Rows swapped in pairs by one turn or mirror: which row each one swaps with:
The rows were stretched afterwards, more along some directions than others.
razod: [ 1.30  1.68 -1.64  1.80  1.95  0.88 -0.13  2.31 -0.39  0.56 -0.54 -0.57
  0.61  0.20 -0.03  2.03  2.67 -0.73]
Tel: [ 0.05  2.01 -2.41  0.81  0.88  0.53  0.58  1.16  1.37  0.22 -0.92 -1.05
  0.01 -0.57  0.47  1.63  1.81 -0.27]
diri: [-0.66 -0.57 -0.56  0.67 -0.24  1.91  3.30  0.11  0.11  0.83  1.08 -0.98
 -0.62  0.86 -1.06 -0.38  0.76 -0.95]
Ligat: [-0.12  0.02 -0.69  0.89  0.02 -0.13  0.83  0.87  0.10 -0.66  0.05 -0.65
  0.53 -1.71 -1.35  1.78  1.65  0.16]
bokul: [ 1.18 -0.50 -1.30  1.27  0.80  1.10  0.31  2.86  1.16  0.57 -0.86 -1.87
  0.06 -1.00 -1.53  1.73  1.87 -0.86]
vuvi: [ 0.42 -0.64 -1.60  0.68  0.45  0.98  1.92  2.16 -0.37 -0.77  0.58 -1.50
 -1.26 -2.50 -1.34 -0.73  1.46  0.18]
mas: [ 0.66 -0.26 -0.44 -0.36 -0.23  0.21  1.23  1.15 -0.09 -1.19 -0.19 -1.17
 -0.67 -1.78  1.05 -0.42  0.98  1.29]
suge: [-0.24 -0.86 -1.42  0.58 -0.65  0.28 -0.80 -0.28  1.76  1.71  0.29  0.69
 -0.57  0.19 -1.44  0.65  0.73 -0.16]
dutu: [-0.42  0.10 -1.50  0.52  0.57  0.89  0.40  1.61  0.19  1.89  0.63 -1.29
 -0.81 -1.50 -0.20  1.98  0.62  0.00]
refik: [ 1.09 -1.48 -0.04  0.39 -1.59  0.19  1.42  0.03  1.30  1.51 -0.34  0.63
  0.16  1.27  0.57  0.18  1.19 -0.09]
Sebi: [ 0.49 -0.48 -1.10  2.16 -0.20  0.38  0.76  1.08  2.47  0.14  0.90 -0.67
  0.58  0.24 -1.31  1.07  0.40 -0.74]
las: [-0.14 -1.16 -0.51  1.28 -0.61  1.82  2.19  1.66  2.27  1.58  1.49 -0.60
 -0.30  1.41 -0.48  1.12 -1.29 -0.05]
Gode: [-0.36  0.04 -1.50  1.39  0.63  1.46  1.83  1.27  0.19  0.28 -0.69 -1.18
 -1.37  1.34 -1.11  0.50 -1.28  0.16]
tov: [ 0.09  1.67 -1.78 -0.53  1.01  0.11  0.55  0.71 -1.21 -0.63  0.32  1.44
 -0.97  0.01 -0.38  1.76  2.65 -0.53]
bim: [ 0.07 -0.31 -1.82 -0.91 -0.09  1.80  1.20  1.70  0.37  0.66  0.96 -1.17
 -1.16  0.36 -0.05  0.94  0.76  0.62]
saziv: [-0.15  0.08 -0.75 -0.20 -1.52  1.35  1.13  1.42  2.07  0.36  1.34 -1.67
  0.58  2.33  0.18  0.39  0.38  1.00]
zegi: [ 1.86 -0.56 -1.15  1.11 -0.79  1.58  1.35  1.45  0.16  1.61 -1.05 -1.08
  0.41  1.54 -1.24  1.14  1.25 -2.57]
dab: [ 0.28 -0.09 -1.52  1.47  1.58  1.70  0.93  2.85  0.77 -0.18 -0.80 -3.19
  0.32 -1.08 -1.19  0.47  0.75  1.07]
Fesiz: [ 0.12 -1.64 -1.34  1.60  0.56  2.01  1.59  2.10  1.87  1.70 -0.10 -1.00
 -0.65 -0.31 -2.43 -0.40  0.22  0.18]
Fis: [-0.01 -0.23 -0.54 -0.72 -0.55 -0.37 -0.16  0.14  1.29  0.59  0.11  0.65
  0.63  1.19 -0.34  1.19  0.97 -0.19]
kubat: [-0.49  1.17 -1.33  0.63 -0.17 -0.21 -0.68  1.30  0.22 -0.65 -0.31 -2.38
  0.60 -0.15 -0.71  0.20  1.65  1.22]
vupit: [-0.40 -1.11 -0.16  2.13 -0.93  0.05  1.56  0.34  0.90  0.99 -0.16 -1.66
  0.95  0.54 -1.42  1.21  1.25 -1.74]
bak: [-0.11 -0.39 -2.25  1.43  0.43  1.44  0.06  0.12  3.48  2.10 -0.27 -1.27
  0.24  1.28 -1.54  1.13  0.16 -0.75]
Zile: [-0.36 -1.12 -1.36 -1.04 -1.05  0.49  1.28 -0.10 -0.44 -0.64  0.37 -0.17
 -1.74 -0.76 -0.88 -0.60  0.26  0.45]
ler: [ 0.57  0.14 -1.34  0.72  1.39  0.17 -0.52  1.42 -0.54  1.47 -1.97 -0.18
 -0.77 -0.57 -0.78  2.28  0.14 -0.92]
Zano: [ 0.71  0.84 -1.73  0.06  0.12  0.02 -1.02  0.95  0.24 -0.02 -0.43  0.01
 -0.77 -1.52  0.91  1.46  2.13  0.38]
Vifi: [ 0.23 -0.85 -1.67  0.01  0.25  0.07  0.39 -0.01  1.74  1.06  0.26  0.62
 -0.51  1.96 -1.50  0.36  1.17 -0.87]
Nuge: [-0.01 -1.24 -1.44  1.33 -0.34  2.22  2.59  0.55  2.05  1.00  1.67 -0.72
 -1.11  0.09 -1.01 -0.51  0.36 -0.77]
bolu: [ 0.69 -0.62 -0.86  0.26  1.24  1.13  1.48  1.20  0.82 -0.84 -0.24 -1.41
 -0.55 -1.88  0.55 -0.50  0.62  1.49]
kota: [-0.19 -0.04 -1.91 -0.42 -1.40  0.56 -0.42  1.51  1.09  1.40 -0.33 -1.87
  0.27  1.79 -0.69  0.55 -0.10  0.13]
teb: [ 0.63 -0.80 -1.69  0.40  1.01 -0.01  0.39  0.96  0.53 -1.04 -0.50  0.55
 -0.78 -0.52 -1.74  1.01  1.84  1.05]
Nipov: [ 1.27 -0.38 -0.88  1.10  0.87  1.15  1.20  1.65  2.64  1.45 -0.43 -0.84
  0.35 -0.85  0.58  0.18  1.43  0.38]
puz: [ 0.67 -1.09  0.71  1.03 -0.75  0.18  0.87  0.71  0.15  0.33  0.50 -0.92
  0.18 -0.07 -0.66 -0.30  2.06 -0.52]
foso: [ 0.26 -0.16 -1.48  0.38 -0.54 -0.57 -0.63 -0.16  2.10  0.24 -0.25  0.52
  0.43  0.28 -1.19  0.35  1.62 -0.44]
nuz: [ 0.49  0.56 -0.99  1.41  0.00  0.68  0.94  2.31  0.12  1.02 -0.01  0.07
 -0.25  0.08 -1.45  1.89  2.31 -1.30]
Dep: [-0.09  0.37 -1.13 -0.53 -1.37  0.48  0.37  1.52  1.89 -0.54  0.63 -1.09
  0.38  1.86 -0.15  0.18 -0.02  1.18]
kifin: [ 0.72  0.40 -0.58  1.85 -0.10  0.33 -0.59  0.83 -0.62  0.89 -2.42 -2.61
  0.92  0.95 -1.32  0.88  1.27 -1.60]
Zigo: [ 0.48 -1.29 -0.45  0.21 -0.67  0.41 -0.70 -0.08  0.43  1.16  0.03  0.22
 -0.76  0.95 -0.50 -0.06  1.36  0.57]
livok: [ 0.08  0.74 -1.71  0.66  2.16  0.50  0.99  0.09 -0.92  0.07 -0.33 -0.65
 -0.76 -0.43 -1.00  0.17  2.68 -0.28]
fakab: [ 0.66  0.25 -0.64 -0.49  1.13  0.83  1.51  1.14  0.76 -0.81  0.96  1.00
 -0.68  1.29  0.85  0.70  1.92  1.82]
sib: [ 0.35 -0.02 -0.84  0.78 -0.26  0.55  1.27  2.11 -0.57 -0.73 -0.96 -1.00
 -0.36  0.25 -1.63  0.99 -0.15  0.86]
Zataz: [-0.30  1.30 -1.78  1.15  1.61  1.07 -0.51  0.29  1.88  1.44 -0.49 -2.21
  0.85  1.07 -0.29  0.09  1.38 -0.41]
Pap: [-0.55 -0.71 -0.46  2.16  1.24  1.43  2.70  0.78 -0.04  0.77  0.53 -0.48
 -0.95 -0.99 -0.52  1.01  0.98  0.76]
pasu: [ 0.59 -0.69 -0.18  1.42 -0.67  0.88  0.82  0.68  2.18  0.26 -0.88 -2.58
  1.50  0.73 -0.05  1.45  0.29 -0.65]
Fepip: [ 0.16 -0.26 -0.99 -0.27  1.04  0.75  0.66  2.53 -0.73  0.68 -0.45  0.00
 -0.92  0.40 -0.34  2.78  0.43  0.82]
patod: [-0.93 -0.40 -1.35  1.73 -1.00  1.18  0.66 -0.47  1.36  1.71 -0.11 -1.96
  0.87  2.45 -2.07  0.83  0.71 -2.16]
melag: [-0.20 -0.72 -0.11  1.61 -0.06 -0.01  1.06  0.58 -0.71  0.56 -0.05 -0.39
 -0.49 -2.00 -1.34  0.79  1.39  0.35]
Nani: [-0.07  0.65 -1.39  1.19  0.86  0.96  0.76  1.14  1.62  1.39 -0.76 -1.96
  0.84  0.79  0.06  0.72  0.37  0.73]
vob: [-0.07 -0.96  0.31  0.82 -1.53 -0.45  1.08  0.01 -0.91  0.24  0.30 -0.30
 -0.43  0.17 -0.69  0.46  0.91 -0.21]
Fima: [-0.07 -0.93 -0.65  1.03 -1.40 -0.16 -0.08  0.35  0.09  0.35 -0.38 -1.37
  0.20  0.37 -0.79  2.33  1.18 -0.27]

Swapped with Dep: mas
Swapped with Zano: sib
Swapped with saziv: bolu
Swapped with Gode: Tel
Swapped with zegi: razod
Swapped with ler: nuz
Swapped with Fima: teb
Swapped with Nani: Nuge
Swapped with Zigo: Ligat

